In the rows, zero is written as 128.
Rotation paths and how fast each direction turns (degrees per step)
Each turn is a multiple of 5 degrees from 10 to 175, or 0.
Each row of a path follows its step; steps can be skipped.
path 1
step 0: [127 128 128 125 130 132 134 135 126 124 125 124 132 128 139 133 130 133
 129 137 127 132 129 129 128 124 126 130 127 131 133 130 133 129 127 134
 119 131 131 120 130 128 120 118 121 121 129 117 132 126 123 131 122 128
 123 124 117 118 132 139 138 133 123 130 130 131]
step 1: [125 131 130 123 133 139 125 121 137 123 129 135 126 124 134 128 124 141
 124 133 125 128 129 124 127 131 121 132 126 130 120 127 127 130 126 129
 127 132 130 130 121 129 126 119 125 124 133 133 127 131 132 116 128 126
 136 121 124 128 130 134 130 138 135 140 131 135]
step 2: [137 131 126 130 123 126 128 129 135 121 125 128 131 116 141 123 127 130
 123 138 129 130 127 129 118 125 134 128 125 127 126 132 129 128 130 130
 130 129 126 139 126 130 133 123 139 126 135 137 128 124 122 126 130 122
 115 131 124 125 127 128 132 130 138 131 131 124]
step 4: [127 131 124 126 126 126 131 134 127 122 128 123 118 134 132 133 128 129
 126 127 129 126 125 136 128 122 125 128 116 122 126 124 122 131 125 125
 122 129 135 132 126 117 126 126 129 128 129 135 136 124 138 124 130 136
 130 122 118 126 131 132 126 127 139 135 134 139]
step 5: [129 129 131 126 127 130 130 140 123 119 121 129 131 125 135 130 129 133
 131 132 126 134 130 130 130 118 131 127 120 129 129 131 124 130 130 131
 123 126 127 124 130 126 117 125 131 117 137 125 130 125 127 125 126 123
 122 127 110 126 131 130 135 134 121 134 131 120]
step 7: [132 130 128 127 122 132 126 122 133 125 121 122 124 127 133 126 129 134
 123 142 131 129 129 129 121 133 122 123 124 127 129 130 133 127 121 132
 124 130 126 135 122 130 138 119 140 127 133 135 131 122 126 121 129 129
 123 128 119 118 132 131 131 128 140 126 130 134]
step 10: [130 130 132 123 123 119 131 133 125 113 116 125 123 128 132 123 127 134
 132 134 130 132 127 131 126 117 135 125 122 129 131 137 121 133 131 132
 126 127 121 128 126 129 124 124 130 117 131 134 132 125 132 119 125 127
 127 129 121 128 131 131 129 126 132 134 139 124]
step 11: [132 136 131 128 134 125 134 128 127 119 124 131 131 124 134 136 132 128
 127 130 115 132 125 125 125 127 129 134 122 124 138 127 131 125 126 126
 128 132 134 121 131 129 132 124 122 124 125 127 133 131 120 124 117 130
 125 127 119 123 134 140 135 136 125 136 130 133]
step 12: [125 128 132 128 130 132 125 124 134 125 126 130 126 124 132 132 124 136
 125 136 131 131 136 128 127 135 116 132 118 126 124 128 136 127 126 129
 121 130 134 138 125 126 125 118 135 131 134 129 132 123 134 123 126 131
 131 124 114 124 130 133 131 134 133 125 128 138]
step 13: [133 128 127 130 127 131 128 135 129 128 135 128 129 127 141 121 123 131
 128 137 127 132 125 129 122 124 128 125 127 130 123 127 130 136 132 134
 124 135 125 134 135 128 124 130 136 119 140 130 128 127 123 119 132 123
 118 124 126 122 132 127 134 130 136 141 124 130]
step 14: [128 134 127 125 125 139 134 129 129 129 127 127 122 117 135 130 133 133
 120 126 131 122 123 131 123 118 133 124 128 126 139 127 125 135 129 136
 124 130 135 135 125 121 129 122 120 132 126 134 131 135 120 128 124 117
 125 127 126 128 128 133 128 137 132 134 128 132]
Speeds:
[126 128 128 129 127 127 129 129 128 129 129 126 129 127 128 127 131 128
 126 126 127 127 128 130 128 129 128 125 128 130 127 126 130 129 131 127
 126 127 126 129 128 126 128 128 130 127 126 129 129 129 128 126 129 130
 127 130 129 128 127 127 129 130 128 129 127 130]	70
[128 130 129 128 129 129 131 128 127 128 128 127 129 126 129 126 125 129
 128 127 129 125 126 130 126 130 129 128 130 128 128 128 130 127 129 126
 127 129 129 127 124 127 128 131 128 128 129 129 129 128 129 128 128 127
 127 126 128 127 126 129 127 127 130 127 129 125]	60
path 2
step 0: [127 123 130 138 120 131 124 124 135 130 126 120 129 134 133 127 128 132
 126 126 123 138 125 131 124 125 120 124 125 134 128 135 138 133 129 133
 136 124 121 122 122 140 125 126 121 132 130 131 130 130 124 115 126 129
 125 134 126 115 131 119 125 125 116 127 137 120]
step 2: [125 129 120 121 128 122 122 125 123 131 116 133 126 131 136 130 128 137
 122 133 132 120 122 139 133 121 120 133 118 126 126 125 128 126 125 135
 130 138 131 123 137 121 131 121 124 130 124 128 122 122 130 126 133 117
 128 128 130 135 125 119 123 128 137 133 128 130]
step 3: [134 124 130 130 129 125 125 122 126 131 129 141 114 141 128 126 142 130
 125 123 125 128 128 126 117 126 132 127 127 114 134 126 126 124 126 134
 130 134 137 123 123 125 134 128 123 129 123 136 123 124 136 128 122 124
 137 127 121 121 130 118 122 128 123 125 132 123]
step 5: [137 117 131 132 127 130 123 132 123 141 129 127 127 130 136 132 125 124
 128 129 118 125 121 129 128 125 120 133 125 140 122 136 131 123 127 125
 136 126 121 133 132 137 127 123 127 128 130 132 126 130 122 126 136 134
 136 140 122 137 135 128 118 121 127 132 125 129]
step 6: [137 125 130 126 116 132 125 131 139 132 122 142 129 126 132 128 134 136
 124 129 131 128 121 126 126 134 132 133 127 126 116 117 121 123 124 132
 135 118 125 126 131 124 140 126 129 127 132 129 129 133 115 126 122 126
 133 128 128 135 139 134 132 122 129 128 131 130]
step 7: [127 136 121 123 126 129 122 128 130 126 119 122 127 137 132 132 128 129
 118 126 142 133 127 134 128 139 125 131 125 127 125 126 116 118 124 126
 133 126 133 127 121 125 134 124 129 130 133 137 129 109 129 123 128 128
 121 127 124 135 123 122 127 132 123 121 129 133]
step 8: [124 123 128 120 131 129 114 120 132 125 134 127 127 143 134 123 135 117
 129 125 137 128 128 119 113 128 123 123 137 127 122 137 129 119 126 130
 126 129 134 133 129 125 121 129 131 129 133 133 123 126 129 125 133 130
 131 127 129 121 129 121 123 124 126 129 122 132]
step 9: [127 113 125 126 119 130 126 119 127 121 126 135 137 124 128 121 131 124
 124 114 120 127 128 134 122 132 141 129 129 131 126 134 135 123 124 122
 131 128 125 130 134 118 124 128 131 132 126 122 122 131 123 139 138 130
 125 125 129 133 133 122 130 132 129 124 121 130]
step 10: [130 120 125 127 132 140 127 131 116 126 120 127 125 126 129 130 118 125
 116 127 124 117 125 134 122 125 132 130 127 130 124 128 119 138 122 129
 124 125 131 137 128 129 135 127 127 122 118 124 127 123 125 134 132 132
 134 137 126 134 136 133 121 131 122 119 133 134]
step 12: [124 128 129 129 126 131 122 144 135 120 131 128 136 135 129 128 122 121
 136 127 131 134 142 130 131 138 134 134 132 127 127 138 122 130 131 121
 139 125 129 118 116 126 130 128 126 136 133 127 130 125 125 129 132 125
 126 130 130 134 123 121 118 127 128 125 120 129]
step 14: [124 119 118 127 117 129 128 126 122 126 129 137 123 123 123 127 130 124
 115 121 122 131 121 135 131 132 134 119 129 122 126 128 134 132 123 128
 125 131 131 116 127 123 125 121 131 130 126 130 132 131 121 122 125 126
 122 132 135 118 132 123 131 125 113 128 137 128]
Speeds:
[131 129 130 126 128 130 129 132 129 127 128 127 127 126 128 129 129 129
 129 128 126 127 127 126 128 129 129 129 130 127 128 131 127 128 128 128
 130 128 127 127 127 131 129 129 127 129 129 129 129 130 129 127 128 128
 128 130 126 130 126 128 131 127 127 130 130 131]	55
[128 126 128 129 127 129 128 128 126 130 127 128 127 128 128 128 127 128
 130 129 128 128 129 127 128 128 129 125 129 125 129 128 126 128 130 125
 129 128 131 128 125 129 129 129 128 126 128 128 128 126 127 129 130 130
 129 130 126 127 128 129 125 127 127 130 129 129]	155
[130 130 127 129 127 128 126 128 130 129 128 127 130 129 128 130 128 129
 129 128 129 128 129 131 129 129 127 126 126 128 126 130 127 127 129 128
 127 126 129 125 129 127 127 127 126 128 130 131 129 130 126 127 128 130
 128 128 128 125 129 130 129 129 127 128 127 130]	55
